In the rows, zero is written as 128.
Each path below is one point turned by a fixed rotation once a step. After each direction that follows a path, write how fast that rotation turns it, in deg/step (0 if it stays still).
Each turn is a multiple of 5 degrees from 10 to 175, or 0.
Each row of a path follows its step; steps can be skipped.
path 1
step 5: [126 132 136 128 133 125 129 125 135 127 127 127 126 135 127 119 132 125
 121 126 133 130 129 128 118 136 134 133 130 129 134 118 128 126 134 130
 121 115 126 122 137 123 126 118 132 118 122 127 137 129 129 136 130 132
 126 127 136 128 132 119 138 122 131 127 118 127 129 131 122 126]
step 14: [138 125 128 115 133 135 132 129 122 125 128 124 130 127 117 123 127 130
 122 133 131 130 130 129 125 128 132 130 118 128 132 133 126 122 128 122
 134 134 115 136 125 129 138 135 130 134 132 124 125 126 132 129 140 132
 138 118 130 137 134 134 123 128 126 128 134 131 130 122 131 130]
step 15: [125 127 126 128 131 125 124 146 130 124 132 126 124 118 122 131 139 132
 126 135 129 135 128 124 125 137 135 127 117 130 133 125 120 126 139 124
 126 127 121 120 126 126 137 126 125 128 130 119 130 129 124 126 128 134
 129 126 132 130 129 126 135 131 135 128 130 132 128 128 141 130]
step 24: [121 123 129 124 130 130 135 125 125 134 124 142 135 132 124 114 127 120
 125 122 128 135 131 129 134 124 132 124 136 126 123 124 128 127 124 132
 127 124 123 129 129 128 126 125 123 134 131 128 126 125 126 140 135 131
 126 115 126 136 135 121 123 137 125 126 133 124 125 138 124 124]
step 26: [126 135 133 126 136 131 128 131 126 124 129 131 121 120 123 117 133 132
 126 129 132 119 128 121 130 141 133 127 127 127 132 121 132 131 127 132
 129 132 132 124 130 129 136 124 129 125 124 120 128 120 122 131 128 122
 127 130 133 138 124 123 131 129 128 132 126 139 135 146 136 130]
step 30: [136 125 135 126 137 133 131 138 130 125 135 128 128 123 129 124 140 134
 114 120 131 130 133 134 123 131 128 124 119 124 126 128 120 126 134 124
 127 131 127 127 126 129 128 128 131 118 128 120 132 124 137 125 130 134
 125 132 128 136 128 132 129 120 135 118 122 122 135 125 125 133]
step 31: [120 128 128 123 136 126 131 138 128 128 126 130 119 125 129 117 132 132
 125 129 131 132 125 122 122 132 127 130 126 126 126 123 129 124 123 127
 121 124 122 129 128 136 133 130 123 129 124 123 127 121 126 129 121 140
 133 121 129 132 141 135 137 127 123 127 114 124 121 117 122 132]
[126 128 129 129 130 127 128 128 131 127 126 128 130 131 130 128 129 127
 128 126 130 128 129 129 127 128 129 128 128 127 129 129 128 127 131 129
 127 130 128 126 126 127 128 126 128 129 130 127 129 130 129 128 128 126
 129 130 127 125 130 128 128 126 127 129 130 127 126 128 129 127]  60
[128 128 125 127 126 126 127 127 128 129 126 125 127 128 127 130 131 127
 127 128 127 129 129 129 129 128 128 129 128 130 128 127 128 127 129 127
 127 131 128 129 127 129 130 127 128 129 128 131 128 126 129 130 130 126
 128 127 129 128 127 130 129 129 125 126 129 129 127 129 127 129]  100
[130 129 127 128 128 126 128 129 127 128 129 129 130 128 129 127 130 126
 125 129 128 130 128 128 126 127 128 128 128 129 128 128 127 127 129 129
 128 127 129 125 129 130 128 131 127 131 129 129 126 128 129 128 133 129
 128 128 127 127 129 128 125 128 130 129 128 129 130 129 127 126]  70
path 2
step 2: [129 123 138 125 131 130 123 133 125 124 129 141 120 132 123 126 125 132
 127 129 128 124 130 139 119 129 127 135 121 127 129 130 121 135 125 126
 126 117 135 128 124 134 119 134 127 124 127 124 130 139 126 123 126 118
 131 132 136 124 132 131 128 131 133 119 132 125 126 123 122 134]
step 4: [120 131 121 132 118 125 133 126 124 126 124 136 133 125 133 127 125 122
 132 122 123 138 121 123 122 136 134 122 136 130 133 123 129 129 121 130
 126 131 131 129 138 127 127 123 126 123 130 121 124 128 124 137 120 125
 128 128 114 131 125 132 130 129 115 135 127 125 127 128 124 131]
step 9: [133 131 122 130 131 129 127 128 129 147 132 122 127 130 132 126 129 135
 120 135 125 131 132 132 135 126 125 132 128 128 125 126 126 123 121 134
 124 131 124 125 126 124 130 126 132 128 126 117 134 128 132 122 129 118
 126 137 130 122 122 117 124 120 127 130 123 130 134 138 136 126]
step 15: [127 137 124 131 132 125 132 122 122 121 139 127 129 132 130 125 118 132
 126 125 131 126 134 130 129 115 122 132 122 136 120 135 123 122 131 124
 129 128 124 140 135 142 125 126 126 126 127 131 131 121 125 125 129 125
 126 127 127 126 125 126 129 135 130 137 123 118 131 133 134 126]
step 24: [130 131 121 138 130 130 128 126 135 133 138 126 135 119 124 129 126 123
 131 126 132 132 128 118 123 116 124 127 128 127 127 130 128 131 121 123
 127 126 121 131 130 129 130 131 120 126 141 140 137 137 117 126 133 130
 131 129 125 124 128 133 130 135 132 131 121 132 130 130 124 127]
step 27: [131 132 124 127 128 121 128 121 124 130 128 126 128 125 126 130 129 132
 131 126 123 130 125 127 135 134 126 124 122 114 127 120 126 116 121 128
 127 131 139 128 139 132 133 126 129 132 126 120 123 130 127 127 121 130
 141 127 126 124 129 127 127 125 132 128 148 125 136 129 129 128]
step 33: [123 133 130 133 131 124 127 132 128 111 125 125 123 125 122 128 117 123
 123 128 135 122 126 118 137 125 129 128 129 131 130 131 125 128 122 121
 125 127 127 136 129 124 129 131 128 133 134 127 125 132 124 121 121 139
 127 132 122 138 136 133 133 133 136 128 131 132 135 126 125 123]
[127 126 128 129 127 127 128 127 127 128 127 129 129 129 126 128 128 129
 129 128 130 128 127 129 126 127 127 127 126 128 130 128 128 129 126 128
 127 130 129 127 128 125 127 132 128 130 129 128 128 131 128 129 126 129
 127 125 128 128 127 129 128 130 125 128 127 129 127 126 128 128]  175
[126 129 130 129 128 129 127 129 126 128 126 127 126 128 128 128 128 125
 127 127 127 126 128 124 129 130 126 128 130 128 128 127 128 127 128 130
 128 129 130 129 126 127 129 128 127 128 126 129 130 130 128 128 127 130
 128 127 127 127 127 128 128 129 128 129 129 130 126 131 129 129]  110
path 3
step 2: [127 123 135 126 117 129 131 127 126 125 125 121 121 125 140 127 125 132
 133 128 124 124 134 129 135 122 124 133 132 136 128 124 122 129 136 136
 124 130 130 133 120 135 133 122 139 124 125 129 125 130 127 130 129 126
 138 124 123 130 116 126 128 134 126 131 131 126 142 130 124 124]
step 3: [139 131 137 121 126 127 131 130 125 124 128 135 130 132 137 136 126 130
 125 128 140 119 131 136 128 133 121 119 132 126 128 120 127 136 130 131
 134 127 132 127 130 121 134 121 129 129 117 123 134 130 133 126 121 133
 131 125 130 122 129 127 125 135 136 138 136 125 132 120 133 128]
step 6: [127 133 126 120 116 129 134 134 125 118 122 131 129 133 129 132 128 129
 128 132 128 125 138 131 130 125 119 134 124 131 122 119 123 138 130 130
 124 124 129 122 124 116 130 122 130 124 128 125 135 127 130 128 125 130
 124 126 133 120 126 128 127 130 134 135 139 126 129 125 131 145]
step 9: [131 129 128 128 124 124 132 130 132 127 131 125 127 133 135 129 119 120
 132 135 129 130 136 129 132 121 123 135 128 123 127 114 134 136 137 127
 125 127 127 122 121 122 128 119 141 117 123 133 128 130 133 122 121 119
 131 129 124 131 129 131 129 125 126 140 128 133 132 126 131 138]
step 14: [126 133 122 129 127 123 124 123 132 118 131 120 121 126 135 135 121 131
 127 127 126 129 134 136 134 135 125 127 123 129 135 126 121 130 143 129
 127 130 123 131 121 118 128 125 132 119 125 122 134 140 131 126 119 136
 129 127 125 126 128 130 121 124 132 132 131 128 134 127 129 136]
step 21: [121 124 128 129 129 120 129 129 129 117 125 135 136 130 132 131 130 130
 129 124 123 120 129 119 130 126 122 124 133 132 142 124 126 128 138 122
 128 133 126 124 124 126 131 111 126 119 121 127 131 126 128 126 117 137
 134 136 135 121 128 130 132 128 128 132 133 129 129 120 131 128]
step 34: [129 122 131 130 120 131 131 126 125 125 124 128 132 128 136 132 131 121
 139 130 124 129 132 125 121 119 123 134 124 135 132 119 125 138 129 123
 121 129 127 128 116 131 131 126 137 125 124 127 128 124 128 138 120 126
 133 125 126 134 124 116 135 135 126 130 128 138 135 126 121 133]
[128 129 129 126 128 126 129 129 130 129 129 128 127 128 128 128 128 124
 127 127 128 126 129 128 127 128 127 131 126 128 127 129 129 129 130 130
 127 129 129 129 128 126 129 126 129 130 130 129 131 128 129 127 130 129
 128 129 125 130 129 128 128 126 127 127 127 128 126 130 128 128]  135
[127 127 128 130 129 129 129 128 127 127 127 129 126 128 128 129 126 129
 127 130 127 127 128 124 126 129 127 130 129 128 126 129 129 130 125 130
 127 128 127 127 127 127 126 131 127 129 129 128 130 130 127 129 128 129
 128 129 129 129 128 129 127 129 131 127 128 125 128 127 130 129]  55
[127 129 130 128 126 127 128 128 129 127 129 129 129 127 129 127 127 128
 128 126 126 128 129 128 127 124 128 129 128 128 130 128 128 129 126 127
 126 125 130 128 129 129 126 129 128 126 127 128 128 128 128 129 126 129
 126 129 125 128 125 129 128 128 128 127 127 129 129 129 128 124]  135
